In the data rows, the value 128 means zero.
Each pair is two rows. How far apart are they, by a hidden measure? 0 means very close, and 20 very far. Two or three weighted sums of its numbers give each row a place; it is the straight-line distance between the places.
[194. 150. 138. 150.  87. 117. 122. 118.  74. 103.]
[150. 108.  72. 179. 158. 122. 136. 126. 156.  81.] 2
[126. 101. 119. 184. 128. 139. 145. 118. 119. 127.]
[111.  81. 116. 165. 146. 157. 132.  86. 123. 138.] 7
[147. 117. 108. 156. 114. 128. 159.  87. 107. 142.]
[ 66. 211. 110.  79. 186. 131.  56. 128. 123. 178.] 10
[192. 148. 102. 136.  96. 129. 116. 144. 101. 130.]
[127. 138. 142. 135.  84. 112. 152.  85. 131. 134.] 9
[108.  98. 155. 118. 177. 103.  99. 166. 169.  88.]
[137. 130.  99. 112. 125. 172. 156. 171. 144.  37.] 5
[161. 116. 130. 163. 125. 162.  87.  96. 112. 139.]
[130. 113. 123. 137.  68.  97. 131. 118.  99. 175.] 7
[107. 106.  95. 120. 102. 108. 137. 188. 174. 116.]
[ 61. 170. 168.  96. 173.  89.  94. 178. 189. 121.] 2
[140. 144. 121. 107.  57. 101. 106. 159. 114. 174.]
[154. 114. 133. 144. 114. 125. 151.  88. 115. 125.] 9
[101. 106.  84. 120. 124. 136. 161. 160. 183. 136.]
[ 94.  95. 177.  84. 153. 110. 127. 171. 158. 101.] 6
[136. 181. 103. 118. 129. 165. 122.  84. 118. 145.]
[113. 107. 143.  82. 142. 195. 164. 112. 113.  87.] 8
[153.  99. 116. 133. 166. 173. 164.  89. 109. 135.]
[137.  80. 167. 128. 153.  91.  91. 118. 117. 125.] 3
[ 85.  79. 113. 120. 118. 124. 188. 145. 171. 189.]
[132.  99. 138. 166. 115. 166. 154.  62. 155. 129.] 2
[148. 158.  70. 135. 121. 144.  48. 156. 116. 118.]
[167. 145.  65. 139. 111. 163. 173. 115. 100. 106.] 8
[ 80. 118. 136.  99. 138. 143. 134. 154. 206.  70.]
[163. 113. 125. 156.  96. 110. 164. 108. 101. 173.] 13
[108. 192. 111.  66. 139. 177.  50. 144. 106. 125.]
[130. 196. 134.  64. 102. 156.  99. 187.  99. 152.] 10
[151. 121. 117. 147. 117. 152. 121. 108. 100. 133.]
[138. 131. 130. 157. 117. 107. 139.  84. 111. 127.] 3
[156. 142.  91. 164.  82. 101. 161. 102. 117. 132.]
[119.  78. 156. 161. 146. 143. 157. 105. 138. 154.] 3
[165. 157. 135.  96.  81. 139.  81. 131.  98. 165.]
[103. 126. 178. 117. 122. 167.  99. 105. 163. 112.] 4
[114.  81. 147. 187. 137. 114. 115. 105. 130. 138.]
[125. 113. 170. 109. 132. 163. 133.  83. 120. 109.] 7
[157.  98. 135. 171.  74.  88. 160. 126. 123. 158.]
[109. 115. 135. 145. 130. 131. 172.  79. 131. 134.] 5
[161. 109. 137. 129.  82. 102. 160. 138. 111. 152.]
[125. 108. 129. 119.  97. 147. 213.  93. 146. 144.] 3
[101.  84. 114.  97. 132. 105. 116. 167. 180. 153.]
[157. 121. 138. 146. 104. 101. 150. 103. 103. 118.] 9
[130. 186. 165.  84.  82. 112. 136. 146.  78. 172.]
[138. 131. 125. 164. 114. 114. 156. 104.  97. 114.] 9
[162. 120. 116. 166. 126. 169. 152.  72. 114. 143.]
[175. 162. 142. 153.  91. 110. 130. 143.  81. 144.] 6
[140. 116. 149. 164. 103. 107. 138. 106. 115. 132.]
[152. 135.  81. 123. 144. 208. 107. 122. 101.  68.] 3
[161. 116. 116. 163. 120. 156. 144.  92.  92. 146.]
[ 83. 122. 161.  82. 153.  99. 128. 176. 176.  83.] 13
[140. 115. 140. 164.  87. 104. 125.  94. 133. 122.]
[153. 145.  38. 144. 136. 176. 142. 119. 143. 116.] 4
[145. 126. 111. 166. 136. 169. 112.  83. 127. 115.]
[153. 137. 130. 118.  84.  91. 138. 128.  96. 164.] 1
[ 98.  81. 116. 121. 166. 125. 156. 167. 187. 149.]
[145. 147. 134. 156. 108. 139. 141.  79. 113. 127.] 9
[182. 112. 116. 161. 120. 113. 142. 133.  92. 147.]
[ 92.  87. 126. 113. 139. 119. 114. 182. 185. 118.] 9
[148. 139. 155. 123. 125. 197.  99. 115.  91.  50.]
[120. 123. 157. 136. 138. 173. 113.  85. 118. 122.] 9
[ 95. 170. 176.  53. 157. 132.  69. 119. 113. 167.]
[176. 132. 109. 114. 143. 138. 164. 114.  92.  89.] 17
[127. 147.  90. 143. 138. 192. 143.  94. 103.  93.]
[154. 126. 131. 142.  70. 125. 130. 136.  78. 153.] 4
[149. 110. 145. 138. 147. 190. 127. 112. 104. 133.]
[145. 117.  99. 157. 128. 120. 161.  94. 130. 106.] 5
[187. 118. 131. 153. 101. 145. 113.  98. 117. 139.]
[130. 155.  69. 128. 102. 158. 180.  97. 121. 130.] 7
[ 67. 113. 151.  97. 128. 102. 120. 165. 190. 124.]
[136. 119. 137. 150.  76. 141. 166.  83. 141. 149.] 4
[154. 154.  83. 123. 132. 129.  50. 145. 106. 123.]
[146. 115. 127. 153.  96. 130. 126.  92.  99. 139.] 2
[167. 122. 144. 150. 135. 134. 146. 102. 100.  98.]
[ 74. 151. 187.  71. 212. 119.  59. 122. 151. 118.] 9
[115.  62. 127. 156. 136. 127. 190. 106. 132. 178.]
[115. 139. 141. 113. 135. 204. 121.  98. 128.  78.] 7
[119.  89. 145. 177. 118. 150. 138. 101. 140. 140.]
[ 75. 116. 161. 139. 140. 116. 123. 108. 171. 105.] 1
[ 63. 102. 118. 116. 152. 128. 196. 180. 179. 113.]
[167. 106. 136. 152. 154. 124. 113. 106.  91. 101.] 10
[ 86.  97. 156. 145.  96. 128. 147. 104. 182. 164.]
[171. 122. 141. 148. 103. 137. 134.  93.  94. 149.] 9
[139. 151. 119. 105.  99. 174. 124.  99. 107. 121.]
[ 92.  96. 122. 114. 123. 112. 140. 175. 175. 132.] 6
[166. 173.  82. 124.  85. 148. 105. 157.  92. 118.]
[141. 131. 110. 142. 144. 203.  98. 104. 140. 120.] 3
[ 86. 186.  73.  79. 176. 167. 116. 120. 130.  98.]
[ 85. 186.  84. 127. 112. 166. 183. 110. 169.  85.] 8
[170. 161. 124. 180. 106. 108. 140. 153.  92.  65.]
[104. 112. 108. 158. 149. 163. 129. 170. 121. 145.] 12
[ 57.  80. 141. 114. 125. 130. 191. 136. 192. 160.]
[128. 122. 166. 147. 105. 142. 108.  70. 125. 142.] 6
[ 99. 205.  90.  49. 188. 162.  80. 132. 115. 141.]
[144.  89. 146. 146. 106. 104. 154. 102. 133. 145.] 6
[116. 177. 166. 118. 134. 152.  46. 104.  74. 166.]
[172. 162.  58. 140. 142. 174. 133. 122. 112. 109.] 15
[116.  86. 105. 106. 154. 115. 142. 164. 162. 120.]
[160.  84. 124. 151. 140. 117. 152. 138.  97. 152.] 6
[133.  74. 120. 162. 162. 171. 132. 103. 138. 149.]
[111. 111. 144. 100. 125. 186. 128.  85. 129. 116.] 5
[107. 101. 133. 169. 141. 125. 122.  87. 129. 143.]
[141. 109. 132. 151. 155. 138. 141.  89. 119. 150.] 6
[ 78. 186. 196.  59. 158. 128. 114. 122. 115. 129.]
[155. 111. 104. 130. 125.  98. 131. 143. 137. 181.] 1
[164. 107. 161. 146. 121. 137. 146.  73. 124. 122.]
[185. 103. 130. 152.  78. 132. 123. 144.  87. 153.] 1
[ 61. 193. 184.  51. 183. 125.  70. 143. 126. 141.]
[150. 138. 122. 118.  99. 106. 124. 111. 113. 171.] 1
[ 99. 125. 160. 130. 119. 150. 146.  76. 146. 118.]
[ 92. 112. 143. 116. 179.  94. 125. 183. 176. 104.] 13
[106. 114. 178. 127. 112. 113. 138. 179.  60. 189.]
[114. 153. 103. 100. 142. 116.  77. 123. 135. 186.] 9
[173. 105. 117. 143. 177. 150. 141. 129.  98. 148.]
[ 84. 121. 169.  74. 199.  96.  98. 145. 150.  99.] 4
